Q:
[[ 29.5 -19.4  41.9 -36.9  30.0 -45.2  44.8  30.6   8.5 -37.9   8.5 -50.3
    8.7 -56.0 -44.4  51.4]
 [-44.6  14.1  55.3  52.7 -41.9 -49.7  52.3 -40.8 -13.9  40.6 -17.7 -31.5
   -4.6  43.7  50.4  28.0]
 [ 38.5  -3.1  36.6 -43.7  35.4 -43.5  46.0  37.3 -49.4 -59.5 -52.0 -17.9
  -32.1 -49.6 -51.3  -0.2]
 [ 27.4 -27.5 -47.4 -28.1  37.5 -32.0  18.7  28.7  34.4 -32.6  39.5 -28.6
   35.9 -38.7 -19.8  22.0]
 [ 27.6 -18.0 -27.0 -30.7  27.8 -24.9  10.0  25.8  27.1 -36.6  33.2  -9.8
   44.5 -34.3 -41.0  34.9]
 [-21.7  29.9  41.4  22.8 -28.7 -41.6  40.8 -25.3 -50.4  21.4 -28.5 -49.2
  -47.2   8.4  24.6  14.4]
 [ 43.2  -3.3  -2.9 -49.4  52.0  48.2 -39.7  40.0 -42.1 -56.5 -51.6  36.9
  -53.3 -34.2 -47.7 -51.6]
 [ 28.6  -0.8 -16.1 -28.7  25.2  57.4 -57.8  23.2 -24.3 -31.2 -29.7  49.7
  -28.6  -2.1 -14.5 -41.9]
 [-27.1  31.5 -46.6  22.8 -27.7  35.5 -52.9 -23.1 -36.1  29.2 -44.6  31.0
  -35.5  39.3  30.1 -39.3]]
A: 51.4

Q:
[[ 47.4  41.7   2.5 -26.8  64.4 -47.9  39.8 -49.3 -32.9 -53.3  49.7  51.0
  -31.0 -52.1 -52.5  -1.8]
 [  0.3  23.1  78.6  74.1  31.3 -16.6  13.2  -3.7  70.8  -7.5  36.6  23.9
   64.1 -24.1  54.4  72.5]
 [ 65.9  59.6 -13.7   6.4  47.5   5.3  69.9   6.7   9.2  -1.1  70.4  72.1
    3.2  25.2  11.4   5.7]
 [ 32.1  20.6 -68.2 -70.2  42.6  -3.5  18.1 -24.4 -58.5 -22.7  -9.6  13.0
  -63.0 -54.4 -27.9 -76.8]
 [-11.3 -27.4 -14.4 -18.0 -38.5  76.9 -19.9  72.9 -16.8  72.3 -21.1 -10.9
   26.0  76.1  59.8 -21.4]
 [-68.9 -69.6   1.1 -11.6 -69.0  26.5 -74.5  34.0  12.3  36.3 -66.2 -78.7
   21.0  33.2  -0.1  -8.1]
 [ 12.8  21.2 -66.8 -63.3  27.1 -31.3  17.4 -34.3 -50.4 -33.9  10.5   5.3
  -55.3 -24.9 -65.7 -68.6]
 [-53.4 -39.3  -9.3  15.8 -39.3 -32.9 -58.4 -49.2  -4.9 -45.3 -32.9 -47.6
   -5.4 -48.1  -5.6   6.3]
 [-27.0  -9.8   7.1  -7.2  15.0 -74.9 -17.8 -68.5  -7.8 -73.4 -17.9 -25.4
  -26.4 -72.9 -59.8  -0.6]
 [ 76.9  70.0 -23.6 -18.0  66.3  48.4  71.3  33.1 -18.4  37.6  63.1  69.8
   -8.4  15.8  -7.6 -19.6]
 [ 66.8  54.6  57.6  74.8  62.4  -0.8  71.6  -0.6  38.3   3.4  67.8  73.1
   51.6   0.3   6.0  71.6]
 [ 22.6  34.3 -70.5 -71.1  35.5 -54.4  21.2 -56.8 -61.6 -62.0   1.5   7.9
  -70.1 -70.0 -62.0 -75.5]]
A: -1.8

Q:
[[  0.0   5.1   7.6  14.1   1.9  37.5 -15.5  25.6   3.4  -7.3   1.9 -13.1]
 [ 11.7  36.9   5.2   9.5   8.9  56.2  33.5  12.4 -12.9 -69.5  36.5 -57.4]
 [ 18.4  -3.0  34.3 -18.8  -5.0  20.7  29.5  -5.1   5.8 -40.6 -33.1 -21.5]
 [ 13.8   5.2  20.4  -7.7  -6.7  29.9  15.1  11.0  -7.5 -34.0 -12.0 -36.7]
 [ -6.1  19.2 -18.8  15.6  17.0  -0.5  10.3  -8.4   3.1 -10.0  37.7   5.8]]
A: -13.1

Q:
[[-14.9   0.6  -5.3   3.5  -6.0  -0.4 -20.2   0.3  -1.8   6.9   6.8   1.3
  -13.8  -4.7   7.6  -3.8]
 [ 11.8  -3.4   3.1  -5.9   1.7   8.9  33.1  -4.9   8.8 -11.0  -5.9 -11.4
   10.3  -2.6  -7.6  36.2]
 [-14.2   1.4  -3.6  11.8 -10.8   6.7 -28.8 -23.3  18.7  16.5 -21.4 -23.1
   -6.5  -3.4  -7.2  65.3]
 [-27.5  13.3  -4.5  18.2 -14.5  -1.9 -80.5 -30.7   6.6  29.1 -32.8 -34.2
  -23.0   9.3 -16.3  -4.9]
 [  7.6  -2.9   1.3  -5.5   6.0  -1.6  16.3  22.5 -10.1 -10.9  18.4  16.2
   -2.0  -0.8  -4.9 -50.5]
 [-10.2   6.2  -9.4   0.4  -5.3  -1.2 -26.2 -13.8  -0.5   2.8  -5.2 -14.0
  -15.9  -0.3  14.2   9.9]
 [ -1.3  -0.4  -2.3   1.0  -6.4 -12.4 -11.9 -16.5 -13.8 -13.2 -18.7 -30.8
    9.6  -2.3 -15.8  18.1]
 [-13.2   1.1  -6.5   0.1  -3.5   5.1 -34.5 -23.7  15.9  21.0 -15.0  -7.1
  -14.9   1.5  21.2  27.4]
 [  1.1  -6.1   3.2 -12.5   1.5   0.7  -5.7 -15.8   0.4 -11.6 -11.7 -14.8
    6.3  -2.2  -3.3  25.1]]
A: -3.8

Q:
[[ -3.5  -5.7  -1.3  -5.8  -3.1  -4.1  -1.1  -5.6  -3.9  -4.6  -3.8]
 [ -3.7  -8.9  10.4  -3.0   4.6  -0.9   3.3  -4.0   4.0  -1.4  -4.4]
 [ 27.5 -20.0  -0.5 -56.9  40.6 -61.5  18.7   2.5   9.6  -8.6  38.7]
 [ -6.6  -5.6  -4.4  -4.6 -10.1  -0.9  -2.9  -9.2  -9.0  -6.8  -8.1]
 [  0.3   1.1   3.9   4.8   8.0  -0.5  -2.9   7.0   8.7   4.8   1.7]]
A: -3.8
---
[12.0, -9.4, -9.2, -59.0, -26.9, -0.7, 4.6] value -9.4
[-42.6, 18.6, 47.8, 33.0, 69.1] value 18.6
[75.6, -10.7, 4.2, -12.0] value -10.7
[38.6, -7.9, -6.3, 69.3, 72.4, 17.5, -11.6] value -7.9
[2.5, 12.5, -26.2, 39.1, 72.1, -10.5] value 12.5
[48.3, -70.9, 3.1, -10.0, -73.9, -53.5, 30.5] value -70.9
[35.5, -31.9, -3.8, -35.8, -71.9, -34.4, -27.7] value -31.9
---
[ 39.7 -20.5   7.8  73.4  51.7  28.3   4.5] Out: 73.4, 73.4

[[  7.7 -12.7 -63.5  21.3  40.5]
 [ 15.6  -5.7 -46.9 -25.9  11.0]
 [-39.6  56.5 -37.9  67.1  -3.0]] Out: -46.9, 67.1

[ 31.2  77.6 -31.0  62.0 -52.2 -24.1 -71.3] Out: 62.0, 77.6

[39.2 31.8 73.7 26.4  7.0] Out: 73.7, 73.7

[ 23.3 -81.7 -33.2  -9.8 -44.3] Out: -33.2, 23.3

[ 57.2 -21.7 -59.1 -54.5  -8.1] Out: -59.1, 57.2
---
array([[9585, 5307, 6550, 5768, 2818, 5674],
       [6190, 6259, 6631, 6736, 9742, 5411],
       [3692, 6730, 5327, 7580, 7520, 7853]]) gives 2818

array([[-18,   5,  16,   5, -29],
       [ 21,  21,  18,  14,   8],
       [  5,  29,  32,  19, -14]]) gives 5

array([[ 79,  88, 113, 200,  89,  61],
       [ 23,  37,  83, 196,  75,  57],
       [131,  92,  74, 117,  81,  22]]) gives 89

array([[514, 535, 326, 331, 491, 280, 380],
       [ 72, 206, 368, 293, 628, 894, 348],
       [582, 590, 404, 447, 372, 276, 389]]) gives 280

array([[61, 44, 13, 73, 59],
       [65, 60, 78, 86, 95],
       [35, 72, 71, 86, 80]]) gives 73

array([[129, 140,  71, 110],
       [148, 135,  68, 120],
       [228,  97,  14, 160]]) gives 71

array([[5409, 7370, 6537, 7102, 5805],
       [5245, 8674, 7713, 6579, 2991],
       [6307, 8851, 7172, 5462, 4925]]) gives 7102

array([[430, 463, 477, 133, 644, 893, 520],
       [710, 747, 998, 480, 480, 606, 410],
       [397, 411, 459, 761, 878, 711, 723]]) gives 893

array([[-587,  665,  869,  618],
       [-481,  673, -192,  814],
       [-411,  548,  238,  228]]) gives 869
